The rows below fall into families. The same turns and mirrors carry the whole set onto itself and the rows of a family onto each other. For each named row, which other rows are in its family? Write them in the order they are listed.
These 32 rows form 8 families of 4 rows each.
Zosid: [  8  -6 -17 -21   1  -1  -8   5   7  32   5   6  15  16  17  -1 -24 -11
  -8   2 -19 -10 -10   2  20  -6  -6]
tudas: [-16   9  36  25 -14  21  -9   2  -8   8   0 -15   4   9  -8   2  15  -8
  23  -8  -6 -19  -3  17  14  16   3]
zogu: [ 19  11  -9 -18   4 -19 -10  -9   5  22 -12   2   2  13  27   5 -35  19
  -6  -2 -13  -9  -8  11   1  -4   4]
Togab: [  3   4  -9   9  12  -5 -23 -34   1 -13   4   2  -2   4 -22  -3  20  -1
  11   5   8 -16  -6  -6 -39   5   2]
sazet: [ 13 -15  -7  -7  -6  -7  14  16   2  -3   0 -13   7 -19  12 -29  -4  20
   3  -1  -2  20  13 -11  -6   4 -14]
Mufe: [-20   6  28  29  -5  19   5 -12  -4  12  -2 -14   3   5  -6  -3  14 -10
  19  -1 -10 -15 -10  25  25  10  -5]
Pefoz: [ -9  13  -3   2  13   9 -25 -14   9 -16  -6   3   5  -6 -36  -4  34 -16
   8   5  -2  -5   7   9 -25   2  15]
nege: [  1  16 -10   4  -5  19 -13  -6   5 -26  -4   4  -4   2 -33   8  27 -21
   4  15   8   0  10  -9 -25   7  11]
pebi: [  5  14 -23   1  -2  -2  12  15 -16   7   4  -4  -4 -13  18 -27 -12  17
 -12   9  -6  22  -2 -18 -10  -6  -8]
mifi: [-12   1  29  32 -19  16   1 -18   0   8   4   8  19   0  -7   2   3 -10
  18 -10 -16 -16  -7   9  24  -3   8]
luko: [ -8  -9  -2  -4  -1 -11  14   7  -7  10  -6 -23 -13 -24  12 -21  -7  27
  -4  -2   2  14   7 -22 -13  -2 -13]
nisuv: [  5 -17 -22  -4  -9 -10   6  19  -8   8  -4 -14   5 -16  18 -23  -6  23
   4   9  -4  11   3 -13 -13  -4 -11]
mem: [-22   5  22  32  -6  13   8 -16  -5  21  16  -3   8  -9  -4   1  11   1
  18   1 -14 -19  -6  20  23  12  -8]
Diza: [-23   7  29  34 -17  21  -9   6   8   4 -13 -17  -6   4 -15   9  12   1
  22   1  -4  -4   2   8   8   6  15]
Gegep: [ -3   6  34  28  -8  17  -8  -4  12  -3   0 -15   6  -4  -4   7  -1  -6
  22  -8 -10 -13   3  25  27  14   5]
pela: [  6  14 -29 -14  14  -3 -10   1  16  14   3   9   2  31  25  16 -13   5
  -4   5   6 -17   5   9   6   3  14]
pari: [ 13  12 -19 -17   9  -4 -11  -5   8  23   4  10  12  27  21  12 -17  23
 -14  -5  -7   1  -8  10  11 -11  -2]
kileb: [  0   8  -2   4   4   2 -12 -22   5 -20   4  -2 -10   6 -31 -15  17 -14
  -7  -1   6   2   8   2 -41   8  20]
Tuzu: [ 12  14 -28 -14  17 -14 -14 -11   6  26  -5  24  -2  23  17   1 -14  -2
  -7   2   2   0 -19  13  17   2   1]
Vived: [-24 -13  28  29 -10  14  -4 -10   4   0   3   3   7  -5 -21 -14  16  12
  20  -1 -16 -11   7  22   9  13   5]
tusa: [  6  -1 -22 -15  12   7 -15  12  22  22   2   6   9  26  10  19 -15  -9
 -14  -1   5 -10  -7   4  17   2   7]
zarap: [ 14   4 -22 -28  19   3 -18   6  13  31  -4   8 -12  16  15  19  -4  -2
  -7   6 -14 -11  -8   2   4  -2  -5]
Bafa: [  5 -15   0   1  -4 -12  22  22  -6  -2   0 -10  -4 -16  -5 -22  -5  20
   6   2 -14  21   1 -16   5 -14 -11]
gukuz: [  6  18   8  -3   4   4 -20 -11  -5 -27   4   6  -4   3 -20   5  34 -21
  13   9   3   7   9  18 -10   6  23]
tufe: [  2  11  -5   8  12  10 -21 -17  -6  -5  11  -2   0  13 -17  21  38 -21
  20  -1   9 -17  -2   0 -24  -5  11]
nugeg: [ -4 -14 -13   2  -1 -10  -1  27  -5   9   3 -14 -19  -4  -4 -33 -10  24
  -2 -10  -6  17  10  -8   5  10 -14]
fuf: [  1   6  -8  14  15  13 -14 -22 -12 -29  -1   1   8  -4 -13   2  20 -11
   9   1  16 -10  17   0 -35   7  15]
Nukiz: [-16  14  30  24 -10  25  -3   1   3  18  -2  -1   2 -12   3   4   3 -10
  22  -1  -4 -26 -13  24  14   0  -8]
bek: [  5 -20  -5 -12  -4  -2  12  27   3 -11  -8  -9  -1 -15  -1 -22  -2  15
   6 -19  -2  22  14  -9  -6   5 -16]
Kiril: [ -9   9  -3  -3   7  -4 -23 -20   9 -24  -5  -3  -9  -1 -30  -1  34 -13
   4   0  12 -13   3   0 -29   2  12]
nor: [ 16  13 -27 -14   5   0  -8   0  13  29  -6  13  16  27  13  15 -18   7
 -11  -2   7 -11  -3   6  12  -9  -4]
rito: [ 12  -3 -19  -8  12   0   2  25  -3  -7  -4  -8  -3 -10   5 -20 -11  33
 -10 -22   4   7   5 -18 -20   8 -11]

The rest of the family of Vived: Zosid, tufe, rito
The rest of the family of mem: Togab, tusa, bek
The rest of the family of pebi: zogu, Diza, gukuz
The rest of the family of fuf: mifi, zarap, nugeg
The rest of the family of Bafa: pela, kileb, Nukiz
The rest of the family of nisuv: tudas, Pefoz, pari

The rows below fall into families. The same turns and mirrors carry the whole set onto itself and the rows of a family onto each other. For each named row, which other rows are in its family? Write them in the order they are listed.
These 30 rows form 5 families of 6 rows each.
Mafep: [ 19   8 -30 -12   7  19 -12 -15 -29]
tuz: [ 17 -21 -15 -23  18  23 -21 -20 -25]
Gito: [ 39   1  10  -2  14  -1 -34 -28 -11]
Geluz: [ 18  -1 -36  20  28  14  -9   5   3]
rase: [  3 -13 -13  10  14  26   5  -6 -28]
sodiz: [ 34  -9  -1  35  34   7 -18   5   0]
Dol: [ 41   5  10   1  15   8 -26 -22 -37]
rozas: [ 37  -7   5  21  29  -3 -35  -9   8]
Lud: [ 48  19 -16   6  24   0 -37 -11  -8]
Tameg: [ 18  -1  -2  -3   8  18 -10 -19 -43]
pofef: [ 22 -11 -12  25  34   5 -12  18   3]
Tur: [ 37 -22 -10   6  41   7 -34   0   9]
nada: [ 47   3   9  20  30   3 -34  -9 -16]
Pepi: [  1 -15 -12  -7   2  23  -6 -24 -20]
nipep: [ 43   0   1  16  33  -5 -32   9  -5]
baves: [ 36   8 -24  24  31   4 -28   6   8]
Lufi: [ 11 -16 -13  31  28  23   0   5 -11]
moz: [ 44   8   7  -9  24  -5 -31  -9 -25]
Nomuv: [ -1 -21 -13  20  16  22  -5  -7   2]
Vini: [ 36  16 -16 -14  13   8 -29 -22 -25]
gatup: [  4 -14 -21  10  23  18   0  10 -11]
mumog: [  6 -28 -22  -9  25  27 -12  -6  -8]
nofo: [ 19 -18  -4  26  28   6 -18  -3  14]
nena: [ 44 -17  -2  -8  34   4 -44 -15  -6]
Gir: [  7  -7 -17 -15  10  21  -3  -6 -34]
Roke: [  7   1 -41   4  14  23  -3  -5 -13]
lato: [ 27   4  -3 -16  11   9 -17 -18 -40]
Gepap: [ 38 -15  -4 -24  22  11 -37 -21 -23]
fod: [ 17 -32 -20   7  36  22 -20   3   7]
doro: [ 21  -2   1 -14   1  12 -22 -31 -27]

The rest of the family of rase: sodiz, Dol, Tameg, nada, Lufi
The rest of the family of Nomuv: Gito, rozas, Pepi, nofo, doro
The rest of the family of tuz: Tur, mumog, nena, Gepap, fod
The rest of the family of Roke: Mafep, Geluz, Lud, baves, Vini

